array([[137, 115, 116],
       [ 92, 136, 141],
       [ 67, 135, 130],
       [ 95,  62, 152],
       [105,  63, 129],
       [141, 118, 109],
       [105, 105,  76],
       [119, 123, 114],
       [129,  99,  50],
       [ 61, 117, 107],
       [ 66,  63,  75],
       [125, 116, 115]])
:
array([[137, 116],
       [ 92, 141],
       [ 67, 130],
       [ 95, 152],
       [105, 129],
       [141, 109],
       [105,  76],
       [119, 114],
       [129,  50],
       [ 61, 107],
       [ 66,  75],
       [125, 115]])

array([[ 78,  95, 134,  91,  91,  67, 105,  96, 140, 116],
       [100, 127, 120,  97, 103, 137,  85, 107,  86, 114],
       [ 94, 125, 108,  96, 106,  86,  74,  96, 128, 115],
       [ 97, 114,  58, 106,  84,  72,  77,  98, 110,  85],
       [151, 107, 101, 101, 100,  93,  97,  93, 117,  67],
       [121,  91, 137, 129, 104, 109, 106,  98, 112,  73],
       [ 79,  94,  89, 115, 102,  90, 107, 103,  99, 111],
       [110, 120, 127,  75, 104, 100,  76,  82, 105,  91]])
:
array([[ 78, 134,  91, 105, 140],
       [100, 120, 103,  85,  86],
       [ 94, 108, 106,  74, 128],
       [ 97,  58,  84,  77, 110],
       [151, 101, 100,  97, 117],
       [121, 137, 104, 106, 112],
       [ 79,  89, 102, 107,  99],
       [110, 127, 104,  76, 105]])

array([[111,  98,  97, 113, 107, 115],
       [ 91, 145, 119, 135,  83,  98],
       [101,  97,  98, 102, 100,  98],
       [110, 141, 106,  43, 128,  88],
       [101, 110,  88, 108,  94,  83],
       [152,  72,  88, 136, 121,  59],
       [ 83, 106, 121,  85, 101, 132],
       [101, 100,  98, 102, 101,  98],
       [ 81, 106,  91, 102, 112, 107],
       [ 86, 106, 118,  82, 123,  98],
       [101, 103,  98, 102, 101, 105]])
:
array([[111,  97, 107],
       [ 91, 119,  83],
       [101,  98, 100],
       [110, 106, 128],
       [101,  88,  94],
       [152,  88, 121],
       [ 83, 121, 101],
       [101,  98, 101],
       [ 81,  91, 112],
       [ 86, 118, 123],
       [101,  98, 101]])

array([[ 87,  85,  98, 101,  83,  89,  97, 112,  89, 139,  81],
       [104,  99, 108,  99, 133, 102, 102,  74,  95,  69,  74],
       [134,  93, 100, 117, 118, 105, 106,  77, 109,  86, 107],
       [109, 112,  99,  95, 115,  96,  97, 101, 107, 113,  74],
       [ 53,  87, 100,  51, 135,  74,  96,  92,  90,  96, 141],
       [103, 102,  96,  97, 115, 112, 116,  98, 108, 119,  91],
       [103,  82, 113, 103, 118,  98, 101, 103, 103, 104,  83]])
:
array([[ 87,  98,  83,  97,  89,  81],
       [104, 108, 133, 102,  95,  74],
       [134, 100, 118, 106, 109, 107],
       [109,  99, 115,  97, 107,  74],
       [ 53, 100, 135,  96,  90, 141],
       [103,  96, 115, 116, 108,  91],
       [103, 113, 118, 101, 103,  83]])

array([[103, 102,  98, 109, 144],
       [125, 104, 102, 109, 103],
       [ 99,  96,  88, 107, 106],
       [100, 102,  42, 103, 109],
       [114, 101,  87, 106, 100],
       [106, 103,  91, 104,  97],
       [ 97, 101, 153, 103, 110],
       [ 96, 101,  95, 108, 102],
       [101,  99, 136, 107, 101],
       [ 99,  99,  97, 101, 100],
       [ 95, 145, 101, 111,  95]])
:
array([[103,  98, 144],
       [125, 102, 103],
       [ 99,  88, 106],
       [100,  42, 109],
       [114,  87, 100],
       [106,  91,  97],
       [ 97, 153, 110],
       [ 96,  95, 102],
       [101, 136, 101],
       [ 99,  97, 100],
       [ 95, 101,  95]])

array([[ 83,  84,  63, 104, 105, 111, 142,  84],
       [102,  65,  96,  89, 124, 113, 122,  93],
       [ 79,  93, 123,  95, 125,  89, 133, 102]])
:
array([[ 83,  63, 105, 142],
       [102,  96, 124, 122],
       [ 79, 123, 125, 133]])
